128 stands for zero in the data rows.
Here are some points, one per row:
[176 195  64 145 144 140 151 145  57 219 136 135  97  59 175 161 133 151
 102 209 156  91 145 162 120 172 111  96  97  84  87  78 149 179 118  87
 115 134 102 134 137 156 192 135 133 182 136 162  63 213 174 206 160 162
  88  53 136]
[144 122 148 239 140 134 134 133 111  78 130  81 165 155 163 166 234 109
  95  81 146 102 152 144 137 144  93 126 119  65  70 108  81 105  51  78
  70 171 122 121 249  86 207 145 137 131 226 128 102  62 118 113 114  59
 117 142 137]
[ 47  90 125 111  75 122 113 163 122 108  66 226  88 148 155 195 157 126
 162 103  58 127 108  69  90 165  40 128  93 117  54 103  80  94  99 155
 156 162 125 151 105  73 135  87 137 103 106  71 165 255 153 146 170  99
 127 117  83]
[ 81 153 166 155 129  78  75 128  99 130 119 221 104 156 176 241  72 110
 166 140  97  99  88  97  83 114 144 183 180 171 195  69 137 146 157 171
 168 188 114  78 152 184 152  85 147 107  97 124 175  77  77  73 159 125
 131 133 145]
[ 95  98 160 204 131  79 102 110 196 195  85 148 101 115 115 177 103 172
 107 127  89 150 219 167  85 181 191 187 106 119 134  75 109  88 114 175
 145 133 137  87  93 184 104  87 235 143 128 135 181 197 135  65 126 101
 137 150 133]
[ 83 103 156 192 175 150 166  79 162  67  79 116  38 158  77  62  79 207
 152  82 102  70  76 103 138 139 150 102 166  86 167 123  75  68 161 122
 130 146 115 166 195 210 177 114  92  99  69 102 138 141  73 116 125 152
 178 171 218]
[ 53  99  66  77 119  99  96 112  87 215 183 173 101  61 119 141 157  55
  61 103 110  89 215  73 112 121  90 115  96 203  86 140 164 148 202  78
  82 138 189 139 212 216  80 146  99 113 133 143  88 149 114 123  46 128
 108 124 182]
[ 53 136 180 113 150 139 148  84 108 194 132 191 176 162  82 133 129 172
 164 118 233  28 220   1 131 157 222 147 124 173 156 143 107 122  90 141
 162 151  89 181 139 147 109 111 152  92 165 124 120  75 121 142 148 128
 117 114 102]
[136  86 141 127  67  59 127 131 180 167 124  80  97 138 136  81 204 148
 207 151 100 220 145 141 168 188 127 149 118  70 118  78 119 129 126 200
 199 219 141  98 135 117 171 152 185  86  53  63  61  60 101  80 154 112
 128 119  86]
[184 178 136 146  78 124 133 180 151 149 125 236 114 164 177  92 134 111
  77 152 163 176 162 209 107 184  92 158 105 117  71 197 204 160 249 160
 139 126 154 125 152 153 137  81 106 134 154  64 111  98 192 156 157  51
 128 114 126]
[194 131  95 154  91 126  86  70 112 155 101 140  83 112 192 167 217 164
 131  80 107  85  37 114 122 167 154 169 141 211 126 115 119 107 170 164
 188 160  81  96  18  57 104  68 134 134 138 118 107 151 116  72  90  55
 117 147 222]
[124  96 137  85  77  63  78 109 166 128 164 138 145 169  41  81  84 156
  98  80 114  54  84 129 121 123  82 139 133 128 177 102  82  72 104 108
  81  93  82  83  76  64 179 199 122  88  67 171 185 120 120 108 153 169
 183 164 111]
[157  72 191 169 128 124 155 122 176 156 158  47 168 187 132 147  74 134
 198  87 180  94 122  61  71  46 171 123 133 145 149 111  93 136 241 155
 137 154  94 106 149 150 174  96 114  89 107 161 174 242 115 156 205 118
 165 166 220]
[205 153 109  96 165 203 163 119 156 194 172 174 170 126  76 125 112  76
 107 116 151 213  71 168 158  60 131 107  70 103 138 159  74 150  75 101
 104 113 172 182 186 136 122 178  79 136 131 180 129 138  83 101 108 100
  36  55  71]
[198 106 117 106 111 132 146 177  84 180  77 106 103 141 185 201 183 104
 125 114  56  74 152 236 150 179 228 193 160 197  85 165 127 119  88 123
 125 112 140 121 155 193 106 147  77 112 204  78 104 157 118 153 171 153
 170 128 132]
[199 178  80 127 144 162 148 185 122  93 123  88 148  75  87 110 144  74
  72 180 100 123 132  77 139  79  84 186 123 148 111 149 157 167  95 168
 158 122 191 190 113  79 105 187 105 186 136 104  96  67 180 193 139 208
 105 109 255]
[254 174 176 102  68  76 105 110 105  62  65  80  81 103  47  59  79 122
 137 131  84 153 108  93 120 102  81  69 231 106 157 122 144 127  99 123
 120 141 126 128  99 119 104 102 185 101 222 127 176 126 128 134 128  73
 115 136  78]
[168 106 119 126 102 182 106  92 156  81  52  85 100 110 162  89  61 102
 108 129  81  53 107  80  81  81 113  75  68 103  91 146 152 168 123 127
 148 103  91 118  77 100 136 115 204 118  53  75 122  46  97  59 126  94
 181 167  57]
[149 133 149 191 193 156 119 107  88 107 145 137 167  81  83 138 119 169
 167 136 137 192 172 204 180 140 188 100  89 249 138 135 122 128 255  73
  74 150 143 190 153  56 128 146  62 170 120 171 139 104 129 161 130 202
 139 120  43]
[212 147 123  84 159 157 165 129  94  59 158 182 188 131 147 160 124 120
 150 154 193 213 219 176 171 142 119  78  68 152 160 187 160 134  96  74
  76  66  61 138 142 156 130 178 109  80  92 158 110 179 171  71  64 172
 126 155 239]
[125 208 120  73 147 110 183 202 164 108 178 101 168 142 155 115 198 160
 138 186 154  90  68  83 123  64 127  55 127  69  87  58 164  84 105 130
 125  56 212 164  95 117  63 174 101 180 140 142 167 102 146 101  56 136
 136 106  76]
[ 45  92 105 110 121 169 205 159 154  90 125  75 146 109  90 127 114  91
 116 143 126  50  95 156 205 125  98  89 118  90 232 201 210 179 104 101
  91 107 144 144  72  98 100 125  86 183 144 176 143  90 184 173  83 115
  42  64  86]
[ 40 172  90 109 138 160 133 169  88  82 138 134 164  85 125  77 170  73
  70 173 119 188  31  72 160 158 232 215 101 126  86 146 168 182 184 112
  99  84 150  75 152 158 133 158 150 128 203 170  70 190 165 134 157 164
 119 129 111]
[ 58 138 136  32 144 113 105 138  67  98  90  55  64 144 187  95  39 118
 135 115 150 211 156 147 106 139 117 194  81 111  98  80  90 122 110  89
  90  96 148  93  41 103  55 128  84 198 104  86 109 109 110 109 100  88
 101 115 144]
[ 51  97 122 153  90 124  64  80 195 134 168 129 178 170 170 118 105 161
 153 106  82 157 220 128 117 103 136  78 205 144 169 124 109  71  94 142
 159 107  89  70  66 183 220 120  92 120 116 108 164 120  84 132 179 127
 143 153  99]
[110  69 109  73 186 161 120 102  80  98 156  87 151 157  89  96 134 146
 131 152 184 207  66 193  94  95  72  90 255  92 146 177 162 152  76 156
 179 127 170 174 153  82 117 130 219 189 118 174 162  96 143 138 122 153
 163 155  91]
[116 123 136 154 183 114 130 121 176 109 207  91 149  96 111 103  95 127
 126 108 186 148  87 174 167  86  63 105 148  76 167 164  99 122  71 142
 137  97  74 106 141  80  14  64 110  50  96 143  95  89 107 238  84 209
 156 151  69]
There is one direction along which these points spread out most. Take the direction at right angles to it along which they spread out most. Go by this last direction. For each point below, how far along it does it lie, from 0 to 99? 50 is the average, and the first point above lies past it. One standard deviation of the points above along it is 16.
[144 122 148 239 140 134 134 133 111  78 130  81 165 155 163 166 234 109
  95  81 146 102 152 144 137 144  93 126 119  65  70 108  81 105  51  78
  70 171 122 121 249  86 207 145 137 131 226 128 102  62 118 113 114  59
 117 142 137] >> 54
[184 178 136 146  78 124 133 180 151 149 125 236 114 164 177  92 134 111
  77 152 163 176 162 209 107 184  92 158 105 117  71 197 204 160 249 160
 139 126 154 125 152 153 137  81 106 134 154  64 111  98 192 156 157  51
 128 114 126] >> 73
[125 208 120  73 147 110 183 202 164 108 178 101 168 142 155 115 198 160
 138 186 154  90  68  83 123  64 127  55 127  69  87  58 164  84 105 130
 125  56 212 164  95 117  63 174 101 180 140 142 167 102 146 101  56 136
 136 106  76] >> 36
[116 123 136 154 183 114 130 121 176 109 207  91 149  96 111 103  95 127
 126 108 186 148  87 174 167  86  63 105 148  76 167 164  99 122  71 142
 137  97  74 106 141  80  14  64 110  50  96 143  95  89 107 238  84 209
 156 151  69] >> 21
[124  96 137  85  77  63  78 109 166 128 164 138 145 169  41  81  84 156
  98  80 114  54  84 129 121 123  82 139 133 128 177 102  82  72 104 108
  81  93  82  83  76  64 179 199 122  88  67 171 185 120 120 108 153 169
 183 164 111] >> 26
[194 131  95 154  91 126  86  70 112 155 101 140  83 112 192 167 217 164
 131  80 107  85  37 114 122 167 154 169 141 211 126 115 119 107 170 164
 188 160  81  96  18  57 104  68 134 134 138 118 107 151 116  72  90  55
 117 147 222] >> 64
[ 53 136 180 113 150 139 148  84 108 194 132 191 176 162  82 133 129 172
 164 118 233  28 220   1 131 157 222 147 124 173 156 143 107 122  90 141
 162 151  89 181 139 147 109 111 152  92 165 124 120  75 121 142 148 128
 117 114 102] >> 54
[205 153 109  96 165 203 163 119 156 194 172 174 170 126  76 125 112  76
 107 116 151 213  71 168 158  60 131 107  70 103 138 159  74 150  75 101
 104 113 172 182 186 136 122 178  79 136 131 180 129 138  83 101 108 100
  36  55  71] >> 45
